(in the rows, 128 means zero)
Each run below is a few steps of one of 8 hidden systems, one row a step.
K, path 1, 9 rows:
[[107 178  98 114  76 167 144  70 119 118 126 118 120 170 109 174 173 142
  138 121]
 [130 116 115 136  82 195 123 124 168  83 146 141 147 184 157 141 150 165
  133 118]
 [121 163  75 172  60 119 157 113 158  86 135 144 161 146 103 112 142 142
  131 103]
 [ 89  88 130 161 118 117 158 124 183  92 134 176 167 165 130 114 110 149
   86 112]
 [139 101 104 164 116  71 122 148 132  88 101 158 164 106  90  74 118 158
  112 123]
 [124 118 165 157 168  53 147 114 149 133  87 171 140 119 143  97 118 127
   78 133]
 [159  87 154 156 151 100  85 163 113 141 121 157 117  67 134  76 120 110
  111 148]
 [121 140 140 111 164  71 125  98  99 170 122 135  78  79 130 118 138  78
  105 162]
 [154  85 162  72 161 140 103 148 114 139 151 112  85  93 173 128 137  98
  132 170]]
H, path 2, 9 rows:
[[146  98 121 121 163 101 149  85 119 112 112 137 106 186 157  89 134 136
   73 184]
 [148  87 128 188 108 108  87 160 173 103 130 153 122 121 144  82 122 158
   87 134]
 [ 72 149  93 159 150  68 115 115 146 147 155 159 112  96 117  93 106  85
  113 139]
 [115  60 153  97 180 118 158 159 116 132 156 139 151 104 134  99  84  85
  122 151]
 [166 122 141 128 115  79 124 191 121 130 109 105 140  51  89 118 114 129
  153  99]
 [110 179 155  99 177 127  84 133  93 164 114 132 122  84 130 148 131 110
  178 119]
 [168 108 144 113 108 205 134 135  55 156 143 110 131 118 114 136 136 101
  159 149]
 [133 136 124 103  69 145 101 144 135 141 130  70  79 117 100 194 159 157
  131 113]
 [117 178  88  79 125 167 111  98 144  89 154 118 118 163 170 146 158 137
  177 137]]
U, path 3 (9 x 20):
[[ 90 135 103 137 124 150 104 168 124 130 123  99 155 162  72 161  92 184
  157  86]
 [ 95 163  96 103 174 107 116 123  83 117  93 122 167 156  80 127 107 165
  165 119]
 [142 116 134 140 170 148  95 143  72 144  80 110 142 184  95 127 104 186
  126 135]
 [108 165  98 169 118 129  70 131  85 165  92 113 113 133  61 140 125 168
  127 117]
 [ 78 148 103 141 182 142  75 113  77 166 128 142 124 152 104 120  99 121
  142 148]
 [118  97  82 149 155 128  83 164  98 144 144  91 105 158  92 104  80 150
  114 154]
 [ 87 145 120 137 170  91  74 180 130 162 122  97 111 105  89 139  82 146
  137 107]
 [111 126 114 109 170 147 118 169  74 155 138  97 151 116  85 127  81 116
  175 124]
 [104 102 117  98 145 116 139 151  86 155 115  73 117 158  56 163  94 154
  116 128]]
W, path 4 (9 x 20):
[[131 147 117 127 181 117  60 116  69 159 102 120  88 130 121 108 123 137
  126 166]
 [121  99 135 138 153 164  58 158 156 145 159 110  78 153 174 132 105 146
  112 152]
 [130 189  92 147 108 130  91 149 170 135 162  86  85 118 159 130 123 119
  163 111]
 [114 154 123 107 142 129 192 138 171 139 157  78 128 176 149 157  91 110
  137 103]
 [177 132 121 118  75 147 182 159 126 107 122  75 162 144  98 149 124 154
  157  94]
 [113 155 155 117 138 105 156 121 104 132  64 135 180 139  74 164 128 167
  141  83]
 [110 101 125 132 146 183 110 123  63 118 108 162 179 160  89 115 119 153
  149 135]
 [111 126  93 184 131 108  62 119 106 136  97 147 108 148  91 103 123 174
   89 149]
 [ 85 107 100 132 175 113  67 150 173  97 156 157 128 136 160  95  99 144
  129 144]]
A, path 5 (9 x 20):
[[ 65 139  94 141 135 125 142 105 149 120 119 127 141 212  98 153 106 175
  102 115]
 [135 136 130 151 164 172 143 144 140 104 119 140 193 194 153 111  93 158
  157 105]
 [130 130 148 199 133 155 139 123  78 173  98 151 167 153  87 111  98 129
  118 117]
 [ 61  75 128 129 155 152 120 128  99 135 145 182 167 119  90 124 103 113
  124 137]
 [135  85  92 136 156 167  95 123  84 115 154 142 120 159 137  74 110 122
  123 184]
 [128  80 138 188 134 140  89 168 155 158 158 125  91 135 146 104  93 125
   84 144]
 [106 128  81 159 140  86 113 179 147 131 166 110 130  99 102  86  73 108
  139 119]
 [130 108 102 108 162  97 179 145 116 149 147  66 111 166 114 120  72 112
  111 148]
 [142  82 123 109 121 136 130 193 133 116 124  67 136 161  90 151  91 186
  125 109]]
A, path 6:
[[ 89 143 135 163 114 153 111 139 148 128 149 191 176  82 129 119 126  99
  164  98]
 [117 133  90 140 129 124 160  66  84 138 145 159 125 144 117  85 135  75
  104 174]
 [124  44 140 134 100 145 142 138 174  95 159 148 122 150 150 118 130 139
   75 146]
 [164 135 102 170 144  71  93 153 142  95  99 140 137 111 134  59 112 158
  127 133]
 [148 112 180 126 172  90 180 153 128 174 134 120 129  91 147 114  87  73
  119 125]
 [146  81  99  89  82 119 145 158  89 114 141  88 127  86  55 135 134 130
  135 135]
 [116 111 133  67 182  93  81 126 126 124  99 101  83 148 140 151 137 173
  113 156]
 [172 152 146 121 119 176  90 181 147 138 145  88 112 108 171 145 127 130
  183 106]
 [ 99 194 113 154  99 109 118 108 110 189 119  97  92 112  76 166 131 111
  125 107]]
L, path 7 (9 x 20):
[[183 127 171  93 167  99 199 126 130 110  91 108 149 156 165 126 122 136
  127 124]
 [133 105 186 133 130 212  96 153 133 142 149 156 145 112 168 147 129 114
  157 118]
 [122 177 136 119 121 110 122  88  59 161  92 145 122  79  79 141 168 105
  143 130]
 [ 98  91  97 107 172 128  88  96 112 110 137 147  98 169 144 104 131 141
   94 187]
 [193 133 114 166  88 102  93 169 150 136 133  86  77  93 136 101 132 136
  115 135]
 [ 75 183 125 120 139  95 149 112 198 137 156 121 112 137 158 160 114 105
  133  99]
 [129 110  84 145  65 172 183 117 118 104 174 133 159 144 101 111 127  98
  132 129]
 [148  98 187 108 118 103 181 114 134 121  73 123 139 150 117 164 153 167
   83 115]
 [148 123 149 101 156 163  86 148 144  76 127 168 169 112 180 113 143 147
  182 124]]
P, path 8:
[[100 141 117 142  64 119 102 136 122 165 129 105  91  85  61 176 146 131
  116 106]
 [106 140 126  72 197 104 104 124 128  79 108 163 169 123 155 113 132 148
  170 135]
 [197 129 129 145 125 163 140 146  79 171 121  66 101 167 120 120 108 127
  129 141]
 [ 50 142 137 142 113 133  78 141 185 145 142 146 110 113 122 180 123 147
  122  92]
 [149 162  59 110 146 124 135 110 106  73 137 132 160 156 137  75 127 129
  171 148]
 [126 105 161 150 144 115 171 140 129 184 113  84 109 178 109 155  86 132
   77 121]
 [118 126 110 153  79 129  87 173 180  82 138 155 156  91 122 125 134 161
  149  91]
 [137 164 103 130 173  73 149  89  73 141  99 135 138 128 109  84 117 101
  130 154]
 [130  44 173 134 141 169 120 178 127 149 135 124 135 144 123 142  93 148
  100 127]]
R, path 9, 9 rows:
[[152  70 106 154  95 142 129 168 120 135 183 118 113  91 114  84 103  89
  113 153]
 [105 134 116 116 152  51 117 172 165 141 144  94  97  87 117 129  91 121
  124 113]
 [143 138 115  86 152 147 169 158 128 123 177  98 149 116 155 119  96  79
  187 124]
 [141 125 146 111  87 134 166 158 127 171 132  57  99 122  90 189 119 123
  123 101]
 [ 85 146 119  53 136 143 103 142 139 105 134 112 137 123 120 187 141 157
  178 105]
 [161 177 104 112 113 181 134  92  85 138 117  85 113 187 128 149 150 142
  151 141]
 [118 117 164 141 112 180  83 133 159 136 109 128 107 174 146 183 143 185
  107 109]
 [ 97 180  73 162  93 144 101  86 148  86 128 166 144 160 128 118 155 154
  142 122]
 [125 111 130 164 159 125 158  90 135 126 106 146 137 216 147 105 109 149
   75 148]]
L, path 10, 9 rows:
[[113 123 189 178 139 105 162 136 176 155 100 148 154 146 135 144 100 139
   88  88]
 [ 99 114 133 136 128 131 131 147 130  96 139 194 202  81 111 102 118 115
  162 105]
 [146 100 167 125 181  92 175 121  73 154  97 139 150 121 108  99 101 101
  109 148]
 [101  54 164 108 155 135  73 174 129 135 148 150 115  78 134 133 111 128
  121 140]
 [142 154 112  88 145  78 126 148  98 143 137  93 103  56 107 115 128  86
  163 135]
 [ 88  97 108  85 149 151 136 123 129 152 186  94  79 161 142 149 106  96
  110 163]
 [155 110 104 104  45 135 123 153 133 113 148  73  92  98  96 158 156 140
  132 123]
 [128 171 126  62 139 125 161 103 154 101 117  92 119 175 160 172 149 146
  144 121]
 [168 135 118 146  84 224 120 125 115 120 143 116 138 172 152 133 142 141
  158 126]]
P, path 11:
[[ 95 185 112 170 108  71 159 128 182 139 121 119 140 136 105 137 104 132
  118  80]
 [132 118 121 152 138 123 165 149 112 100 114 164 216 134  96  92  95 136
  154 102]
 [135  97 129 154 109  99 124 134  70 155  81 118 128 124  46 128 125 156
   88 134]
 [124  93 155 129 160 105  48 156 136 111  93 165 125  98 136 117 134 176
  119 136]
 [173 142 108 156 159 134  76 134  86 151 139 119  89 116 154  70 121 104
  135 174]
 [ 66  95 123 131 154 145 102 141 153 167 192 126  90 133 149 141  88  92
  107 145]
 [116 123  57  89 102 120 138 151 162  81 190  96 118 121 127 112 124 118
  151 140]
 [132 149 134  95 155  61 195 145 149 142 124  81 132 122 122 141  96 107
  129 105]
 [142 123 156 129 103 147 148 191 132 126 128 113 184  89 100 147 108 134
  174  70]]
K, path 12:
[[112 127 137 115 125 149 217 109 166 115 151 126 165 189 155 150 109 109
  124 112]
 [137  88 120 143  73 151 131 185 126 104 127 122 173 108  70 135 117 164
  146  91]
 [ 84 164 138 138 149  89 157  80 121 125  73 171 171 160  96 141 133 156
  122 102]
 [171  85 152 185 132 159  90 148 117 124 100 152 140 160 143  90 120 170
  101 144]
 [116 179 109 186 100  69 101  99 136 153 107 140  90  97 108 113 149 118
   96 129]
 [ 96  86 132 125 173 131  91 127 161 116 165 166 106 134 190 100 115 109
  102 170]
 [170 126  81 112 107  76 145 143 115 114 149  89 100  86 112  82 129 100
  132 155]
 [108 116 187  74 163  94 171 138 174 137 138 121 127 108 170 165 119 104
  125 108]
 [158 115 135 102 141 156 125 172  72 127 132 120 170  79 101 113 113 111
  192 124]]
H, path 13, 9 rows:
[[122  97 114 185 111 193 110 121 117 120 132 160 157 189 124 105 116 155
  105 139]
 [ 74 114  80 154  98  84 133 115 141 130 127 114 104 157  68 139 115 151
   74 129]
 [ 92  95 100  95 192 100 115 139 142  73 133 147 155 163 140 100  99 160
  132 147]
 [166 131 109 187 150  96 144 168 117 137 113 113 159 141 110  68  71 131
  128 123]
 [ 64 118 153 155 161 120  89 162 123 177 119 152 140 103  84 151  90 132
  124  99]
 [105 106  98  86 145 127 142 122  50 124 128 136 164 109  59 117 120 115
  156 146]
 [165 104 142 100 153 117 101 179  94 145  94  60 105 138 102 144 109 174
  130 131]
 [123 168  89 145 122 176  48 153 112 121 129 123 135 121 119 125 125 155
  186 115]
 [ 98 147  94 133 127 173 140 111  92 176 163  83 104 179 100 154 101 104
  131 137]]
U, path 14, 9 rows:
[[101 103 102 106 126 170 195 117 130 116 179 116 154 188 127 137 101 102
  126 137]
 [112  93 115  98 112  83 121 153 176  65 105 126 140 142 113 140 136 198
  109 113]
 [173 181 165 113 163 114 107 132 114 115  73 142 159 101 155 120 149 146
  182 109]
 [178 149 142 171 101 181 174 101  86 169 116 110 130 177 118 130 130 113
  122 127]
 [ 54 121 103 157  84 130 114  89 147 126 134 169 122 146  88 151 145 143
   84 125]
 [121 127 105 113 178  98  78 118 125  83 131 174 132 110 163  70 136 131
  142 169]
 [200 130 149 175 147 112 130 162 136 159 118  87 100 137 167  90  99 124
  109 135]
 [ 91 145 140 182  83 138 139 154 147 175 153 130 137  85  89 155 108  92
  131  81]
 [ 76  97 102  79 152 113 171 105 100 102 161 160 162 113 103 108 115  87
  135 147]]
R, path 15 (9 x 20):
[[119  78 116  98  76 145 189 137 176  75 175 121 142 141 138 143 134 123
  118 128]
 [158 165 120 100 123  60 170 131 146  96  80  92 143 136 108 142 136 170
  134  98]
 [151 145 181 114 167 168 146 133  96 132  89 146 187 142 142 140 124 136
  176  99]
 [120 127 142 155  73 168 113 104  69 169 104 142 125 112  61 157 163 125
  114 123]
 [ 75 108 115  92 166 121  56 100 111 114 117 154  99 138 125 136 151 158
  112 166]
 [191 136  93 161 126 149  96 119 124 105 143 125 103 149 180  63 136 123
  129 172]
 [126 134 161 200 125 103 119 149 200 158 136 138 104 127 166 124 105 123
   85 102]
 [ 76 131 100 127 113 111 175 119 167  96 173 172 170 108 127 111 113  87
  140 110]
 [152  97 127  94 138  75 214 123 104 121 113  94 138 147  94 120 111 121
   98 141]]
W, path 16 (9 x 20):
[[172  85 105 134 129 151 100 151  56 130 134 110 121 115  97  81 120 124
  136 169]
 [101 122 159 135 159  78  66 147 150 161  98 120  78 111 122 150 124 162
   89 126]
 [122 138 110  99 160 175  81 163 130 125 181 119 121 106 169 119 110  99
  189 138]
 [149 160 114 163 117 108 148 130 131 183 135  60  72 158 123 134 103 112
  100 126]
 [113 107 135  68 109 146 134 169 178 101 151  92 133 134 134 187 125 160
  155  92]
 [174 205 113 122 133 120 156 121  85 137  87  93 153 138 110 125 127 132
  180 105]
 [102  91 167 142 131 169 146 133 123 152 104 127 156 192 100 172 106 168
  100 105]
 [116 149  69 134  91 144  68 131  98  87 114 138 146 119  82 119 151 171
  163 121]
 [ 85 142 116 146 202  92 121 103 128 134 104 150 136 189 135 105  93 144
  103 141]]

Which system made each of these runs?
path 17:
[[153  65 146  92 136 190 127 113 116 115 163 137 105 154 181 124 147 113
  114 180]
 [178 155 161 122  83 125  97 120 121 144 105 114  80  71 139 152 186 124
  130 129]]

L
path 18:
[[159 141 150 138 140 151 184 163 130 175 149  67 125 152 140 143  80  96
  141 106]
 [ 71 104 114 115  80 143 162 144 147 113 148 125 161 126  64 176 115 140
  135  88]]

U
path 19 (2 x 20):
[[ 71 152 120 136 179  72 116 143 186 122 138 158 149 121 145 113  87 127
  133 105]
 [137 101 102 168 112 132 176 160 111 143 168 124 159 116  97  81  79  81
  129 124]]

L
path 20, 2 rows:
[[118  93  82 141 113  90 109  94 106 100 138 159 105 112 107  79 148 123
   83 182]
 [168 103 141 134 183  73 113 152 151 115 123 132 109 117 180  68 106 124
  107 160]]

R
path 21 (2 x 20):
[[ 96 182 128 125 171 152 116 117 124 176 168 125 112 124 164 136 106  72
  166 126]
 [ 90 116  84  93 107 190 153 136 125 116 186  98 142 173 111 157 108 122
  153 125]]

P
path 22 (2 x 20):
[[159  81 120 147  56 183 152 152 132  91 141 125 166 144 105 122 137 153
  130 113]
 [148 155 188 105 157  95 160 118 127 127  52 130 160 137 137 157 142 162
  132  96]]

L
path 23, 2 rows:
[[ 76  83 145  78 175  95 127 158 132 125 153 150 145  74 121 130 101 101
  135 133]
 [151  92 122  83 142 122 152 161  86 144 161  88 113  84 110 108 106  80
  147 152]]

L
path 24 (2 x 20):
[[110 105 141 108 112  62 134 142 174  76 112 165 150  71 121 122 147 145
  115 114]
 [163 167 128 109 171  81 177 103  86 127 102 137 154 108 135  88 126  87
  156 142]]

R
path 25, 2 rows:
[[117 110  95  86 165 132  54 161 146  89 148 110 105 141 157 125 120 166
  151 154]
 [171 191  96 129 137  94 175 127 141 128 138  73 118 154 150 107 105 111
  149 120]]

K
path 26, 2 rows:
[[107 155 135 123 165  38 124 108 161 104  73 151 136 135 132 121 133 167
  105 115]
 [180 107 156 177 172 127 112 163 135 131 123 154 140 121 176  63  98 118
  127 141]]

K
path 27, 2 rows:
[[121 113 173 148 160 133 107 123  91 132  64 180 177 141 100 128 130 170
  123 115]
 [129 128 133 151 187 104  66 148  94 128  92 167 153 105 116  81 106 143
  142 141]]

L
path 28:
[[ 81 171 117 159 131 137  62 135 117 189 131 107  89 123  97 164 115 135
  132 112]
 [ 91  91  92  80 133 193 134 119  92 107 177 131 149 154 108 132 120 112
  155 154]]

H
path 29 (2 x 20):
[[118 124 124 147  98 184 141 143 203 106 187 138 140 151 184 133 118 113
  143 109]
 [ 94 127  62 136  83 119 168 138 131  99 166 127 167 122  69 114 110 115
  142 105]]

K
path 30 (2 x 20):
[[121 101 123 193  73 146 127 126 146 166 155 121  81 146 114 134 127 122
   62 138]
 [ 90 121 101 122 126  79 122 112 183  67 147 187 140 102 152  96 140 121
  116 138]]

P
path 31 (2 x 20):
[[133  97 111 121 119 143 149 156 125 146 202 116 114  83 140 100 101  54
  141 151]
 [127  95  75 126  97  87 125 134 131 124 144  79  75 138  86 119 121 147
   80 158]]

A
